Rotation paths and how fast each direction turns (deg/step):
Each turn is a multiple of 5 degrees from 10 to 175, or 0.
Each row of a path follows its step; steps can be skipped.
Rotation 1:
step 1: [-2.20 -1.28 -0.85  1.11  1.56  1.52 -0.64  0.94 -1.27 -1.04 -1.43 -0.43
 -0.80  0.05  1.14 -1.67  0.61 -1.71 -0.07  0.09  0.44  1.16  0.34  0.99
 -1.12 -1.62  1.11 -0.19 -1.19 -0.31  1.10 -1.68 -0.73  1.31  0.38  0.35
  1.85  0.71 -0.89  0.37  1.30  0.46  0.85  1.75 -0.44 -0.66  0.19 -1.15
 -0.73 -0.97  1.54]
step 4: [ 1.95 -0.47 -0.78  0.79  1.99 -1.51 -1.30  0.59  1.31  0.31  0.72 -0.94
  0.55  0.36  0.74  0.29 -1.93 -0.58 -0.79 -0.60  1.40 -2.55 -0.01  0.49
 -0.23  2.10  0.35  0.42 -0.21  0.07  1.16 -0.13  2.64  1.06 -0.39 -0.29
  1.24  0.55  0.60 -1.68 -0.67  1.00  1.67 -0.98 -0.08  0.77  0.36 -0.84
  1.04 -0.28 -0.80]
step 12: [ 0.26 -0.70  0.24  0.92 -0.05  0.66 -2.13  0.54 -0.67 -0.66 -1.34 -0.37
 -0.45  0.63 -0.21  0.16 -1.59 -0.27  0.69  0.19 -0.46  0.04 -1.10  0.92
  1.63 -1.17  1.63  1.72  1.56  0.66  0.46 -0.58 -1.35  0.97  0.87 -0.45
 -0.25 -0.41 -4.30 -0.46  0.69 -0.81 -1.46  1.43  0.86  0.50  0.25  0.61
  0.90 -0.44 -0.36]
step 16: [ 0.87 -0.17 -0.04  0.61 -0.57 -2.01 -1.14 -0.95 -1.47 -0.59  0.79  1.77
 -0.34 -0.90 -0.39  0.41 -0.19  2.59 -1.27  0.77  0.66  0.00 -0.37  1.03
  2.47  0.39 -0.55 -0.85  0.06  0.62 -1.02 -1.62 -1.33  0.24 -2.23  1.88
 -0.20  0.94  0.64 -0.34  0.10  0.70 -1.01 -2.20 -0.71  0.90  1.25  0.55
 -1.02  0.00 -0.25]
step 21: [ 0.50  0.54  0.24 -1.80 -0.76  0.47 -0.54 -0.02  1.37  0.24 -0.40 -0.78
 -0.47  0.62 -0.99 -0.90 -0.50 -0.45  2.13  0.58 -0.83 -1.14 -1.64 -0.05
  1.29  0.13 -1.89 -1.81 -1.16  1.69  0.82 -0.27 -0.24 -0.81 -0.46 -0.56
  0.35 -0.28  2.31  1.02  0.32  0.00  1.23 -1.28 -0.50  0.78  2.76  0.89
 -1.52  1.72 -0.65]
step 22: [ 2.27  1.31  2.67  0.75  0.02 -0.33  0.93  0.10  0.47 -0.66  1.07 -2.08
 -1.15  0.32 -0.21  0.59 -0.98  1.32 -1.88  0.84 -1.29 -0.94 -0.88  0.88
 -0.16  0.15 -0.70 -1.29  0.24  0.04  0.99 -0.03  0.78  0.62  1.39  1.66
  1.37 -0.43 -0.61 -1.33 -0.62 -0.94 -0.65 -0.69 -1.69 -0.55  0.91 -0.18
 -0.34  1.19  2.25]
step 26: [ 1.40  2.45 -2.53 -0.70 -0.59  0.11  0.13  0.95  0.09  0.51  0.24  0.23
 -1.60  0.38  0.25  0.78 -1.00  0.43 -0.92 -0.19  0.51  0.13  0.51 -1.27
  1.95  0.04  0.96 -0.59 -0.73  1.16 -1.43 -0.87  0.80 -1.55  1.99  0.07
  0.38 -1.13  2.07 -0.76  1.53 -0.81  1.14  1.62  1.19 -0.65  0.82 -0.46
 -0.17 -1.52 -0.79]
step 27: [ 1.40 -0.42 -0.48 -0.86  2.41 -0.49  0.72  0.26 -1.57 -0.60  2.31 -0.75
 -0.60 -0.11  0.88  0.22 -0.77  0.54  0.35  0.19  0.48 -0.02  0.93  0.05
 -1.06  0.46 -2.30 -0.48  1.15 -0.80 -2.51  0.12 -0.69  0.48  0.35 -0.24
  0.95  0.25  1.21 -0.01  0.27  0.42  0.94 -1.84  0.04  0.85  3.50  0.27
  1.10 -0.87 -0.05]
step 30: [ 0.99 -0.16  0.64  1.00 -0.43 -0.03 -1.53 -0.11 -1.96  1.89 -1.86  1.83
  1.64 -1.91  0.99  1.77  1.77 -0.57  0.23 -0.58  0.79  0.81 -1.47 -0.37
 -0.30 -1.20  0.68  0.15 -0.77 -2.12  0.23  1.02  1.29  0.39  0.82  0.37
  0.60 -0.79 -0.61  0.80  1.20 -1.25 -0.49  0.96 -0.17  0.18  1.00  0.67
  2.04  0.25  0.57]
Speeds:
[ 0.39  0.11  0.20  0.30  0.29 -0.39 -0.28  0.25 -0.42  0.21  0.12 -0.35
  0.01 -0.20  0.06  0.41 -0.42  0.00  0.35  0.14 -0.16 -0.31  0.40  0.10
 -0.34 -0.02 -0.54  0.00 -0.02 -0.49  0.06  0.25  0.18  0.54 -0.02 -0.50
  0.07  0.06 -0.56 -0.02 -0.03  0.00 -0.21  0.57  0.30  0.19 -0.11 -0.12
  0.14  0.38  0.48]
140
[ 0.26  0.00  0.16  0.19  0.09  0.04 -0.40  0.13  0.18  0.14  0.16  0.11
 -0.10 -0.09 -0.35  0.69  0.55 -0.70 -0.64  0.33  0.22 -0.06  0.15  0.23
 -0.23  0.41  0.23  0.11 -0.52 -0.28  0.05 -0.09 -0.23 -0.13 -0.54  0.10
  0.03 -0.11 -0.13 -0.05 -0.23 -0.39 -0.16 -0.40 -0.30  0.00  0.15  0.05
 -0.37  0.49 -0.09]
55
[ 0.13 -0.58 -0.39  0.07  0.27  0.56 -0.03 -0.38 -0.38  0.10  0.07 -0.09
  0.42  0.12  0.30  0.01 -0.63  0.14 -0.18 -0.40  0.09 -0.36 -0.16 -0.26
 -0.43  0.15  0.06 -0.18 -0.18 -0.15  0.48 -0.27 -0.19 -0.14 -0.43  0.05
 -0.28 -0.33 -0.13  0.17 -0.18 -0.46  0.08  0.12 -0.15  0.29 -0.50 -0.13
 -0.37 -0.45 -0.10]
10
[-0.17 -0.15 -0.24 -0.41  0.27  0.19  0.12 -0.29  0.10  0.27 -0.69  0.05
  0.28 -0.42  0.02  0.03  0.18  0.33  0.14  0.12 -0.37 -0.09 -0.08 -0.10
  0.45 -0.42 -0.19  0.27  0.05 -0.36 -0.20 -0.39 -0.42  0.10 -0.70 -0.18
  0.61 -0.17 -0.18  0.12  0.12 -0.07 -0.37 -0.19  0.37  0.32  0.39  0.29
  0.01  0.26 -0.19]
160
[ 0.35 -0.37  0.05  0.33 -0.14  0.31 -0.29 -0.08  0.40  0.27  0.17 -0.12
  0.15  0.29 -0.25 -0.09 -0.02 -0.02  0.45 -0.39 -0.22  0.07 -0.58 -0.10
 -0.28  0.31  0.03  0.28  0.30  0.03 -0.05  0.02  0.05  0.16  0.24 -0.75
  0.12 -0.05 -0.05 -0.79 -0.04 -0.41  0.20 -0.23 -0.02 -0.23  0.55  0.53
  0.09  0.02 -0.20]
45
[ 0.27 -0.06 -0.10 -0.15 -0.35  0.19  0.19 -0.27  0.41 -0.35 -0.22  0.23
 -0.24 -0.23 -0.19  0.23 -0.16  0.19 -0.35 -0.22  0.16 -0.40  0.63  0.17
 -0.38 -0.01 -0.31  0.33  0.30  0.33 -0.07  0.01 -0.03 -0.02  0.00 -0.24
 -0.04  0.15  0.49  0.16 -0.03  0.06  0.43  0.41 -0.07  0.50  0.73  0.08
 -0.55 -0.09  0.47]
60
[-0.16  0.39 -0.20  0.73 -0.43 -0.10  0.26 -0.17 -0.14  0.16 -0.24 -0.20
  0.42 -0.06 -0.39  0.40  0.20  0.06 -0.17  0.05  0.32  0.49 -0.30 -0.07
 -0.13 -0.20 -0.12 -0.37  0.11 -0.17  0.46 -0.31 -0.11  0.08  0.11  0.05
  0.44 -0.22  0.37 -0.29  0.29 -0.05 -0.37  0.42  0.23 -0.37  0.20 -0.36
 -0.41 -0.38  0.28]
175
